128 stands for zero in the data rows.
Each pair is two rows. How far apart are they, by a hidden measure? 0 means very close, and 20 very far. Two or three weighted sums of its numbers give each row a place; it is the straight-line distance between the places.
[132 111 102 135  83 101 150 121  98  96 107 148 112 120 114 142 160]
[148 120 134 118 108  99 110 140 120 132 148 147 115 135 124 133 126] 8
[123 113 101 132  91  90 146 149  96 111 112 160 136 104 153 123 155]
[117 134 163 136 140 127 129 120 138 115 140 127 128 136 141 137 108] 16
[146  99 141 108 124 103 127 132 128 139 135 152 102 116 127 140 124]
[112 128  74 147  82 136 170 133 126  93  92 112 132 123  97 110 184] 5
[131 140 138 119 136 120 127 137 142 129 135 142 110 106 124 133 117]
[133 105 162 143 109 143 130 132 129 146 112  99 101 102  55 101 167] 4
[ 79 136 100 108  88 134 179 146 178  88 118 104 116 144 110 128 166]
[107 125  90 117  68 137 160 117 130 109  96  97 105 107  87 114 203] 9
[132 117 160 119 134 106 125 132 126 118 131 142 107 119 129 137 107]
[151 126 109 123 106  92 120 128 120 144 120 149 118 106 133 136 135] 2
[107 157 100 164 108 137 118 113 113 121 124 147 122 133 115  89 133]
[131 124 110 122  93 142 157  91 105 111 119 110 145 156 140 144 143] 6
[111 145 110 129 123 162 141 103 129 110  98 120 142 130 132 122 143]
[144 108 138 123  92 130 156  98  94 122 110 118 146 147 142 155 135] 11
[113 108 141 137 118 136 139 135 132 117 112 105 115 110  96 104 140]
[165 122 136 109 152 128  95 149 107 136 144 153 142 149 153 136  68] 14
[130 129 121 115 113 110 139 110 130 134 127 136 115 126 136 137 127]
[138 111 160 136 184 129 149 111 134 148 141 113 163 161 170 168 104] 3
[103 138 140 136 135 139 132 111 116 114 147 100 149 157 127 119 135]
[117 142 139 151 121 153 127  98 126 156  92 108 115 101  82 107 161] 14
[111 126 120 141 115 116 154 118 121  89 126 127 128 135 139 132 133]
[134 127 110 122 117  94 136 137 123 116 139 156 134 127 159 140 129] 5
[ 88 143 136 134 115 159 139 140 112  84 140 104 123 126 100 115 158]
[ 95 161 122 141 184 180 127 129 141  87 145  97 167 172 157 121  92] 4
[160 103 107 134 118 124 147 111  90 122 127 137 157 142 159 155 132]
[115 143 116 128 132  93 140  97 127 120 171 137 160 179 200 148  97] 2
[173 115 150 109 151 143  97 136 130 165 129 140 139 138 137 139  87]
[ 99 160 138 119 171 141 104 168 172 105 138 128 125 125 127  99  87] 7
[107 150 147 128 159 168 123 113 140 108 117 103 148 149 127 118 101]
[108 125 100 143 106 131 163 123 134 113 112  95 136 133 114 132 169] 4
[105 147 131 125 150 152 125  91 138 119 139 126 148 164 144 137 121]
[182 105 158  96 142 122 109 130 125 167 131 148 118 127 123 151 103] 5
[102 155 109 132 135 156 108 150 160 101 149 107 117 120 106  97 136]
[168  77 131 127 142 118 157 138 113 142  91 132 135  98 113 164 137] 7
[161  92 165 127 122 126 143  74  82 168 118 124 139 151 133 156 127]
[ 96 156 138 137 150 143 117  79 122 158 150 121 141 163 124 131 141] 10
[104 115  87 123  95 134 162 121 121 100 118  99 134 146 130 135 176]
[112 131 143 119 143 153 124 123 131 126 114 120 127 121 114 126 131] 7
[123 141  86 151 109 117 118 139 134 137 108 136 121 108 111  96 157]
[101 166 172 141 155 158 119 113 148 156 121 112 124 102  88  91 124] 10
[192 115 146 120 149 137  84 170 127 154 123 166 131  93 117 115  76]
[161 132  87 123  71 103 104 106 122 174 102 116  95  93 101 109 170] 7
[181  99 168  91 123 128 109 142 142 173 122 142 104 100  87 133 124]
[111 134  92 135 114 106 144 121 123  92 137 136 141 143 151 133 136] 6
[148 121 150 108 116  89 118 128 134 171 149 148 108 111 142 147 108]
[127 126 118 130 100  87 138 154 126 106 126 162 113  97 130 129 137] 1
[131 125 122 144 118 144 129 114 110 153 108 111 133 119 104 112 174]
[123 155 116 160 147 144  89 145 138 147 111 154 125  87 102  89 118] 8
[143  97 128 138 103 133 143 113  86 144  94 114 122 113 109 149 170]
[118 145 124 119 138 111 138 123 148 124 136 138 126 133 153 142 102] 6
[175 122 122 127 117 134  98 133 110 143 107 148 130 119 134 123 115]
[161 112 138 122 106  99  93 189 146 163 118 153  94  63  71  87 146] 10
[152  95 106 110  87 141 146 102  93 138 110 128 133 144 127 161 169]
[107 148 103 147 113 155 143  84 127 107  90  96 138 139 122 129 161] 8
[122 123  77 138 103  91 148 137 105  90 123 144 125 132 158 143 151]
[122 133  71 145  88  97 106 138 125  97 143 158 131 127 136 110 137] 5
[108 147  91 162  94 109 133 129 114 106 122 127 146 140 152 110 150]
[145 113 100 140  88 107 125 135 134 157  88 126  93 108  92 119 185] 14
[146 109 156 107 144 124 129 106 118 152 146 118 150 172 173 173 100]
[144 123 129 121 126 143 126 128 140 141 103 126 113 103 107 121 133] 13
[163 102 131 120 114 133 136 117  81 140 121 153 142 121 128 152 128]
[113 115 114 124 121  99 128 128 106  93 138 138 132 152 149 146 128] 3
[110 137 126 155 108 144 129 107 110 121 120 102 132 124  87 113 184]
[130 124 121 126 118 110 130 149 127 113 125 140 121 116 145 121 116] 11
[157 128 113 150  82  98 120 142 122 157 112 165 107 107  90 106 134]
[123 112 150 132 140 133 135 157 150 128 127 105 131 117  99 108 127] 13
[144 106  90 140  99 137 160 115  83  74 110 130 157 160 158 162 122]
[135 137  98 155 124 124 110 154 131 138 116 151 135  98 113 101 145] 11
[165 105 161 123 128 126 106 127 101 163 130 133 130 133 132 151 111]
[134 111 111 140 118 136 147 113  93 126 112 124 148 139 132 137 160] 12
[123 120 114 125 137 131 142 147 153 123 128 105 129 124 109 118 128]
[107 128 135 148 101 127 149  58  81 151  96  99 151 154 135 135 168] 9
[135 119 125 126 114 110 133 149 121 110 108 141 120 106 130 125 136]
[112 148  99 149 118 179 150  97 128 102  68 105 144 121 112 117 168] 11
[103 162 112 152 150 181 138 115 132  95 112  89 160 158 137 116 110]
[120 141 104 142 128  98 111 120 123 133 163 124 143 162 172 129 114] 9
[161 122 127 110 118 139 108 126 107 135 136 157 133 135 134 134 115]
[108 141 175 116 151 123 125 100 131 130 155 119 119 162 138 152 104] 10
[128 118 122 149 110 141 142 103  80 132  98 116 152 134 139 116 164]
[138 113 126 127 140 135 148  95 108 152 134 119 150 144 137 150 138] 15
[113 167 148 157 182 134  78 136 157 155 159 154 126 130 128  93  74]
[ 95 168 110 139 147 172 122  66 130 118 135  99 155 182 154 142 141] 3
[149 124 166 114 176 178  98 160 168 146 106 122 104  85  79 100  96]
[137 114 130 135 123 106 126 138 117 102 142 144 129 136 145 136 120] 12
[136 101 126 122 118  87 119 177 111  98 132 155 109  95 135 125 126]
[136 126 131 124 140 115  99 171 159 150 152 140  99 116 119 113 109] 11
[178 121 146 119 136 134 100 141 108 144 117 147 134 119 128 131  95]
[153 108 146 120 131 118 130 126 125 146 122 130 144 125 138 144 120] 7
[149 112  82 133 109 145 158 102  87  89 125 139 157 157 155 153 124]
[139 136 156 116 161 140 110 131 149 140 133 124 124 112 119 133  99] 9
[186 100 122 111 120 125 101 130 104 144 118 153 127 123 118 142 119]
[134 141 103 134 113 103 107 153 144 158 121 133 127 118 128 108 145] 3
[ 98 138 114 141 127 143 161 120 134 109 125 108 127 140 122 127 155]
[116 139 122 122 157 156 132 130 148 109 125 120 156 144 146 121 100] 7
[137 114 104 149 127 148 145 122 104 127 120 122 160 123 140 134 146]
[128 136  95 143 117 109 112 153 126 129 139 131 124 123 137 104 137] 6
[121 128 153 131 148 124 125 109 117 169 128 108 142 136 139 128 132]
[105 130  88 136  74 135 156 119 118 113  95 104 120 119 106 122 197] 7
[161  99 145 124 119 146 139 120 122 140 107 125 123 114  99 153 142]
[149 114 108 113 115  92 128 147 139 145 121 152 112  97 137 143 138] 10
[128 115 135 142 111 134 144 139 141 135 118 107 110 118  84 115 159]
[155 128 146 102 150  80 103 159 158 159 162 162 114  90 139 137  82] 9
[163  85 141 101 118 137 136 133 115 148 125 124 125 135 120 151 126]
[142  91 149 132 126 119 142 114  93 145 111 109 137 127 132 146 128] 3
[ 87 131 135 127 115 166 146 132 111  87 143 106 130 134 101 108 147]
[136 111 143 131 123 102 116 176 126  99 132 152  99  93 116 128 116] 5
[117 124 127 131 130 104 128 137 115  91 158 143 126 150 160 139 116]
[131 139  98 149 102 108 114 143 132 139 119 138 133 121 130 116 141] 8
[130 135 145 115 161 161 113 157 159 124 117 123 117 102 106 109 103]
[115 145  78 152  81 133 120 156 117 103 107 123 134 120 109  95 182] 15
[118 141 108 128 132 149 124 134 105 121 125 132 132 106 113 110 132]
[138 125 145 125 139 111  96 169 154 160 133 131 103  97 110 107 103] 9
[118 124 135 127 149  98 125 125 122  94 166 140 123 150 162 129  94]
[ 88 167  97 127 152 154 139 116 131  88 123 116 170 155 154 118 115] 3
[134 111 122 139  96 105 129 142 109 102 124 158 103 113 129 137 154]
[121 134 113 112 118 137 143 107 119 108 164 121 159 176 159 164 114] 1
[164  99 113 106 102  86 124 140 129 150 117 159  98  89 125 132 144]
[110 129 142 133 160 124 143  84 123 139 155 108 162 180 173 152 110] 6
[134 106 167 116 133 129 118 126 127 120 140 136 111 135 121 136 122]
[141 124 144 139 141 126 123  96  88 138 151 136 150 162 152 147  96] 6
[148 117 152 112 125 132 125  97 119 154 139 120 116 143 123 144 127]
[125 127 139 122 170 156 114 123 148 134 147 113 134 129 132 121 101] 7
[113 132  97 152 103 144 152 100 106  91  88 118 144 134 136 119 155]
[124 139 159 124 170 177 110 116 144 134 122 114 129 145 117 128 103] 7
[154 120 163 132 145 117 100  89  91 163 147 140 136 153 150 158 102]
[110 133 177 139 154 146 123 119 138 139 174 108 124 164 114 135 112] 8
[148 132 162 119 126 118  86 168 151 156 143 136 100 103  92 101 109]
[165 110 133 155 104 109 135  82  57 135 119 149 158 152 158 166 142] 4
[145 107 122 111 117  88 134 162 137 118 141 160 104  97 132 143 128]
[119 123 127 128 110 129 143 116 118 109 118 130 111 130 114 141 150] 8
[ 96 149 117 135 134 143 135 129 153 111 147 112 123 138 110 102 125]
[122 117 149 121 140 142 128 127 139 142 152 114 113 143  98 118 141] 2
[109 141 155 117 145 165 128  96 136 135 119 105 134 138 116 130 118]
[134 102 125 111 110 102 127 125 112 124 152 153 112 123 147 146 133] 11
[ 93 132 135 114 117 155 151 157 119  87 128 103 121  94  87 107 148]
[117 151 138 113 141 109 130 103 137 144 161 132 132 138 158 142  88] 5
[107 137 103 121 118  84 144 130 133  97 146 151 126 140 171 139 121]
[ 97 128  90 143 119 149 149 117 130  99 135 114 147 157 132 119 158] 2
[113 147  77 126 116 123 132 167 140 105 134 128 136 122 135 101 140]
[107 176 104 159 123 116 119 120 137 117 151 160 136 157 145 103  85] 19
[156 106 163  96 137 135 125 137 134 131 123 124 136 127 120 135  97]
[150 101 132 117 115 154 139  95 105 137 124 123 125 146 116 154 138] 7
[131 116 149 126 139 112 114 125 126 115 145 135 112 130 130 148 115]
[179  91 143 120 134 118 126 119 108 149 116 149 139 126 134 149 104] 5
[173  81 168 133 130 116 132 122  89 149 108 149 119  90 109 140 114]
[125 124 129 143  72  91 118 131 126 134 113 136 100 131  99 113 152] 17
[144 113 136 116 118 125 141  97 112 145 124 124 138 171 155 165 128]
[132 146 119 115 113 104 135 120 136 132 124 130 120 131 154 132 117] 5
[149 109 153 146 125 126 128 125  87 154 113 133 133  95 106 130 149]
[140 100 134 139 163 139 160 115 121 158 106 111 146 121 129 163 140] 10
[135 141 131 140 127  94 101 161 144 157 150 145 115 119 133 112 109]
[125 148 106 118 126  95 133 147 134 121 140 150 128 107 156 138 107] 11
[109 146 127 135 146 176 123 118 145 106 108 115 147 136 117 112 136]
[ 74 167 126  83  98 131 141 105 168 110 167 103 112 152 124 117 138] 5
[124 125 142 135 144 144 143 110 117 128 138 109 151 165 148 146 110]
[108 135 129 122 141 141 129 150 152 119 135 114 107 108 101 111 132] 13
[115 114 135 137 142 125 172 103 104 136 122  92 176 163 176 166 122]
[173 121 126 118 141 134 107 136 104 142 139 157 147 138 156 139  88] 2
[125 122  90 122  99 134 157 109 129 120 112 112 129 135 112 123 179]
[166 103 178 122 179 121 128 129 134 175 125 124 133 117 133 167 100] 6
[121 143 110 137 130  90 123 119 133 131 165 152 143 149 181 147 107]
[104 141 130 135 162 140 118 179 172 101 127 121 120 116 123 100 102] 1
[107 146 142 122 166 167 126 100 133 119 144 121 152 171 147 127 106]
[101 132 128 125 125 130 157 146 160 113 129  97 116 136 119 134 130] 7
[114 133 109 134 131 147 127 157 146 118 113 128 120 120 105 115 148]
[110 141 140 127 157 131 127  89 115 147 156 108 155 189 181 156 100] 10
[130 128 111 117 121 113 140 146 137 133 112 138 124 109 134 135 115]
[132 135 109 146 133 125  97 142 124 140 128 137 122 115 108 104 128] 2
[123 130 139 126 149 104 120 131 141 131 164 141 125 144 175 133  82]
[172  84 132 115  92 128 136 127 106 148  97 131 126 107 108 145 142] 4
[127 149  99 144 111 118 106 152 136 126 121 129 113 127 116  90 138]
[156 135 106 138 101 131 128 104  95 130 121 150 152 139 151 140 129] 2
[125 113 113 121 105  94 133 151 115  96 128 155 113 109 135 140 148]
[174  99 130 131 120 122 118 128  97 139 118 158 124 117 126 151 127] 6
[131 129 129 114 121  99 127 135 130 137 132 156 104 111 137 144 130]
[178  80 126 120 122 128 154 136 107 139  91 138 133  95 128 157 133] 6
[138 114 119 114 116 105 130 131 132 138 130 146 118 116 137 124 123]
[142 123 195 116 195 126  85 117 143 185 192 122 124 166 140 156  75] 9
[151 109 110 123 110  89 128 163 127 118 114 156 118  83 127 120 140]
[150 110 124 113 121  95 114 185 137 131 114 157 100  63 114 126 119] 5
[ 97 182  91 152 133 123 107 152 174 107 150 119 133 142 141  95 121]
[113 143 110 126 144 163 141 139 140 106 100 119 143 106 124 107 113] 12
[ 97 163 104 141 142 191 131 118 140 101  95 113 150 140 121 107 142]
[150 129 171 133 160 114  99 100  92 155 170 139 153 174 178 157  61] 15
[151 101 164 130 106 122 132  75  80 165 116 116 133 147 130 152 127]
[125 130 125 127 133 156 132 120 134 113  97 111 143 128 126 116 129] 7
[104 143 118 146 122 177 128  85 119 105  87  88 142 139 109 129 156]
[111 149  97 138 129 143 140 118 136 112 119 121 155 144 144 123 127] 7
[169  95 108 149 136 140 153 118  89 116 104 151 144  89 132 153 132]
[100 145 157 144 154 131 119  93 124 157 132 109 134 140 137 127 128] 9
[162 104 120 129 115 119 139 109  83 131 108 148 149 130 141 156 128]
[158  92 178 126 172 130 128 152 133 175 130 114 131 111 122 134 102] 4
[133 133 158 145 162 131 115  83  86 133 178 127 157 196 181 143  79]
[100 118 149 125 116 160 140 139 110 103 139 111 106 118  82 101 167] 14
